In the data rows, the value 128 means zero.
Each row below has a hidden score, from 0 to 40, with 20 about the middle. What is it? The score is a weighted sum of the row's numbers plus the product of two more (or one squared), each taken from its middle value.
tensor([131, 117, 105, 115, 132, 146, 124, 120, 156, 153, 130, 123, 111, 137,
        140, 114]) >> 30
tensor([156, 113, 148,  98, 110, 105, 138, 154, 148, 126, 145, 115, 105, 130,
         49, 143]) >> 23
tensor([173, 112, 127, 122, 106, 111, 146, 146, 146, 130, 151, 113, 141, 117,
        112, 132]) >> 15
tensor([168, 125, 142, 112, 117, 122, 152, 137, 166, 147, 146, 120,  91, 113,
        128, 116]) >> 19
tensor([105, 122, 122, 127, 111, 131, 117, 107, 145, 161, 158, 135, 123, 137,
        162, 105]) >> 19
tensor([135, 114, 123, 107, 110, 132, 131, 127, 140, 155, 158, 152, 144, 133,
        138, 151]) >> 24
tensor([151, 113, 143, 128, 133, 114, 138, 165, 107, 140, 121, 135,  63, 129,
         57, 161]) >> 17
tensor([144, 154, 119, 118, 172,  83, 142, 132, 110,  93, 127, 117, 112, 119,
        115, 167]) >> 15
tensor([141, 119, 125, 144, 143, 143, 110, 117, 120, 165, 162, 142, 128, 129,
        103, 106]) >> 23
tensor([109, 122, 125, 105, 103, 137, 116, 124, 143, 151, 124, 126, 124, 129,
         89, 112]) >> 20
tensor([132, 155, 122, 133, 166, 120, 108, 123, 132, 111,  73, 107, 117, 134,
        148, 128]) >> 8
tensor([143, 129, 173, 118, 142,  63, 161, 151, 108, 104, 111, 132, 125, 125,
        163, 211]) >> 22
tensor([138, 125, 122, 118, 109, 132, 152, 143, 143, 125, 162, 118,  96, 125,
         78, 146]) >> 26
tensor([123, 136, 137, 152, 154, 128, 122, 121, 149,  96,  77, 104, 149, 128,
        107, 135]) >> 14
tensor([139, 152, 164, 110, 169,  94, 134, 128, 159, 117, 144, 120, 131, 109,
        141, 194]) >> 17
tensor([119, 103, 118, 170, 134, 128, 115, 144, 144, 159, 118, 153, 122, 138,
        120, 124]) >> 17
tensor([113, 116, 133,  88, 109,  96, 125, 141, 107, 130, 159, 131,  53, 118,
        117, 160]) >> 20
tensor([137, 145, 133, 157, 147, 139, 115, 127, 114, 116,  77, 122, 158, 113,
        104, 119]) >> 15
tensor([108, 124, 102, 161, 120, 136, 110, 113, 147, 148, 159, 128, 126, 146,
        145, 112]) >> 16
tensor([180, 136, 173, 101, 150,  78, 170, 145, 110,  88, 112, 127, 142, 118,
        144, 161]) >> 24
tensor([136, 133, 141, 127, 160, 142, 146, 122, 118, 105, 120, 111, 114, 114,
        145, 140]) >> 22
tensor([156, 118, 130,  74, 116,  97, 165, 165, 102, 131, 149, 138,  66, 132,
         64, 177]) >> 31
tensor([112, 126, 106, 146, 101, 142, 118, 133, 118, 147, 146, 154, 136, 145,
        157, 105]) >> 27
tensor([116, 156, 143, 165, 156, 121, 111, 113, 108, 105,  97, 127, 115, 114,
        119, 146]) >> 25
tensor([110,  98, 109, 127, 124, 156, 124, 129, 109, 150, 171, 132, 168, 142,
        132, 115]) >> 21
tensor([ 97, 116, 129, 126,  81, 150, 124, 129, 115, 150, 137, 143, 130, 132,
        106, 117]) >> 23
tensor([112, 128, 115, 119,  92, 143, 124, 127, 147, 149, 165, 128, 100, 131,
        113, 113]) >> 20
tensor([132, 140, 150, 107, 146,  85, 134, 137, 108,  87, 103, 108, 131, 125,
        135, 183]) >> 14
tensor([122, 122, 114, 144, 154, 126, 129, 136, 153,  96, 124, 121, 133, 119,
        132, 116]) >> 18
tensor([144, 109, 107, 136, 121, 125, 110, 119, 127, 153, 146, 147, 133, 123,
        110, 102]) >> 15
tensor([ 98, 126, 104, 137, 134, 138,  98, 142, 127, 150, 136, 145, 136, 139,
        110, 110]) >> 12
tensor([112, 131, 102, 134, 124, 155, 108, 126, 125, 158, 127, 143, 130, 134,
        124, 103]) >> 14
tensor([ 98,  97, 129, 151,  97, 148, 100, 112, 168, 144, 155, 134, 136, 130,
        154, 111]) >> 20
tensor([142, 129, 151,  77, 141,  92, 153, 145, 100,  85, 147, 126, 134, 115,
        127, 149]) >> 23
tensor([136, 107, 117, 129, 115, 142, 123, 103, 152, 148, 147, 148, 106, 135,
        132, 114]) >> 26
tensor([101, 128, 109, 151, 144, 136, 109, 110, 168, 157, 157, 137,  99, 139,
        150, 122]) >> 19
tensor([174, 143, 167,  82, 114,  88, 103, 126, 132,  88,  91, 136, 161, 141,
        145, 176]) >> 14
tensor([128, 117, 114, 144, 105, 127, 104, 116, 145, 166, 144, 139, 132, 131,
        120, 132]) >> 12
tensor([ 90, 132, 110, 183, 103, 151, 107, 110, 120, 166, 141, 130, 133, 142,
        144, 105]) >> 25
tensor([125, 116, 122, 157, 123, 125, 111, 103, 162, 134, 133, 130, 133, 139,
        152,  93]) >> 16
tensor([138, 131, 142, 114, 131, 100, 148, 124, 130,  91, 114, 117, 144, 124,
        111, 136]) >> 20
tensor([ 95, 102, 120, 145, 103, 153, 106, 110, 149, 143, 143, 134, 151, 139,
        154, 115]) >> 20
tensor([139, 147, 108, 134, 166, 134, 142, 130, 130,  95, 100, 109,  87, 129,
        107,  98]) >> 18
tensor([140, 134, 145,  89, 125, 120, 165, 146, 101, 155, 160, 122,  38, 125,
        111, 124]) >> 25
tensor([129, 148, 128, 154, 176, 121, 110, 104, 133, 116, 131, 106, 144, 108,
        133, 145]) >> 11
tensor([133,  98, 133, 113, 101, 168, 116, 133, 130, 151, 151, 128, 150, 137,
        161, 104]) >> 21
tensor([144, 107, 101,  88, 105, 159, 113, 123, 138, 141, 146, 139, 143, 123,
        151, 111]) >> 24
tensor([121, 123, 125, 102, 121, 114, 148, 132, 122, 118, 111, 121,  89, 119,
        106, 145]) >> 27
tensor([149, 139, 172,  80, 146, 107, 125, 125, 101, 105, 120, 122, 152, 123,
        141, 174]) >> 16
tensor([121, 138, 118, 134, 141, 148, 139, 123,  76, 103, 120, 111, 142, 118,
        158, 123]) >> 28
tensor([139, 124, 126, 127, 131, 146, 111, 111, 145, 154, 135, 129, 115, 122,
        120, 125]) >> 16
tensor([124, 122,  95, 149, 124, 155, 121, 103, 132, 156, 149, 127, 138, 127,
        168, 129]) >> 18
tensor([116, 142, 118, 174, 150, 109, 130, 131, 117, 111,  89, 130, 164, 124,
        114, 141]) >> 14
tensor([111, 151, 143, 119, 173, 104, 137, 150,  72, 110, 141, 117, 161, 129,
        109, 116]) >> 33
tensor([139, 150, 146, 107, 129, 105, 164, 126, 138, 106, 137, 110, 131, 121,
        129, 147]) >> 22
tensor([129, 145, 135, 142, 147,  93, 135, 117, 127, 119, 104, 127, 140, 123,
        117, 145]) >> 13
tensor([113, 109, 117, 131,  93, 144, 124, 110, 145, 143, 151, 134, 101, 138,
        141, 130]) >> 26
tensor([126, 127,  93, 144, 106, 157, 120, 128, 120, 152, 162, 139, 126, 137,
        140, 121]) >> 20
tensor([136, 109, 132, 116, 101, 150, 141, 118, 134, 134, 163, 142, 146, 143,
        159,  98]) >> 29
tensor([132, 162, 119, 152, 140, 140, 126, 111, 162, 101,  99, 106, 131, 116,
        136, 138]) >> 15
tensor([139, 143, 134, 143, 118, 126, 128, 134, 125, 113,  89, 106, 146, 118,
        108, 124]) >> 10
tensor([141, 129, 143, 101,  87, 111, 151, 148, 113, 120, 140, 120, 136, 136,
        103, 137]) >> 18
tensor([134, 125, 110, 126, 128, 141, 126, 111, 146, 157, 153, 143, 136, 130,
        144, 112]) >> 20
tensor([142, 101, 110, 143,  84, 133, 121, 142, 132, 143, 143, 120, 124, 132,
        132, 113]) >> 14
tensor([151, 126, 154, 142, 107,  58, 132, 139,  82, 121,  98, 114, 162, 136,
        135, 181]) >> 11
tensor([ 99, 122, 104,  88,  93, 150, 117, 121, 127, 156, 126, 137, 178, 124,
        141,  94]) >> 18
tensor([112, 157, 145, 119, 158, 143, 134, 113, 108, 106, 114, 116, 122, 124,
        161, 159]) >> 21
tensor([159, 133, 147,  88, 113, 110, 157, 161, 139, 124, 161, 131,  92, 128,
        109, 127]) >> 23
tensor([159, 149, 169, 135, 149,  94, 148, 114, 105,  95, 106, 121, 132, 128,
        106, 172]) >> 20
tensor([129, 121, 132, 158, 133, 115, 131, 156, 108, 127, 150, 131, 111, 128,
        136, 139]) >> 38
tensor([116, 170,  96, 135, 149, 152, 104, 104, 135,  97, 115, 118, 116, 118,
        146, 110]) >> 14
tensor([112, 116, 136, 112, 132, 102, 167, 153, 109, 113, 154, 126,  63, 128,
        126, 142]) >> 28
tensor([171, 130, 166, 121, 140,  79, 117, 133, 113, 107, 124, 125, 137, 123,
        149, 187]) >> 15
tensor([ 88, 118,  89, 129, 134, 127, 109, 111, 113, 162, 144, 142, 109, 140,
        120, 117]) >> 18
tensor([137, 144, 155, 127, 151, 101, 152, 119,  99, 108,  91, 142, 146, 123,
        123, 164]) >> 22
tensor([137,  95, 137, 135,  88, 158, 101, 130,  97, 138, 140, 128, 159, 127,
        142, 107]) >> 33
tensor([127, 145, 117, 138, 164, 152, 141, 111, 120, 120, 117, 119, 137, 100,
        145, 122]) >> 21
tensor([ 97, 105,  89, 140, 130, 134, 129,  97, 145, 164, 128, 146, 120, 139,
        140, 123]) >> 34
tensor([127, 120, 121, 134, 123, 165, 120, 113, 131, 142, 143, 142, 126, 129,
        130,  99]) >> 24
tensor([145, 141, 154, 126, 138,  93, 151, 121, 129,  97,  90, 129, 153, 130,
        140, 169]) >> 19
tensor([150, 136, 177,  86, 127, 110, 143, 141,  95,  87, 110, 125, 126, 141,
        153, 151]) >> 23
tensor([124, 112, 102, 141, 136, 134, 110, 118, 122, 159, 150, 140, 146, 126,
        122, 105]) >> 15
tensor([118, 179, 113, 133, 162, 118, 136, 124, 166, 111,  84, 122, 118, 120,
        114, 129]) >> 20
tensor([ 58, 119, 103, 104, 105, 139, 130, 114, 127, 149, 122, 140, 118, 139,
        161, 118]) >> 30
tensor([131, 159, 152, 115, 142, 129, 145, 135, 171, 119, 109, 121, 131, 123,
        114, 158]) >> 23
tensor([150, 101,  89, 143, 132, 132, 109, 108, 181, 154, 150, 151, 126, 118,
        154, 126]) >> 25
tensor([121, 129, 117, 137, 107, 136, 109, 120, 146, 151, 161, 135, 127, 123,
        121, 109]) >> 17
tensor([112, 129, 118, 116,  90, 152, 101, 133, 142, 132, 117, 141, 145, 136,
        134,  95]) >> 14
tensor([141, 124, 154,  74, 107, 120, 151, 139, 166, 121, 147, 124,  88, 123,
        117, 143]) >> 36
tensor([100, 115,  97, 103, 108, 154, 108, 114,  95, 149, 151, 149, 117, 135,
        140, 129]) >> 22
tensor([110, 117,  97, 150, 117, 133, 121, 111, 153, 146, 141, 158, 128, 141,
        132, 112]) >> 22
tensor([136, 116, 118, 125, 121, 162, 107, 130, 111, 163, 146, 138, 146, 127,
        135, 131]) >> 17
tensor([124, 166, 135, 133, 167, 117, 143, 104, 106, 100,  78, 118, 129, 108,
        150, 135]) >> 17
tensor([137, 139, 182, 100, 114,  93, 142, 142,  96,  94, 104, 122, 160, 122,
        131, 184]) >> 21
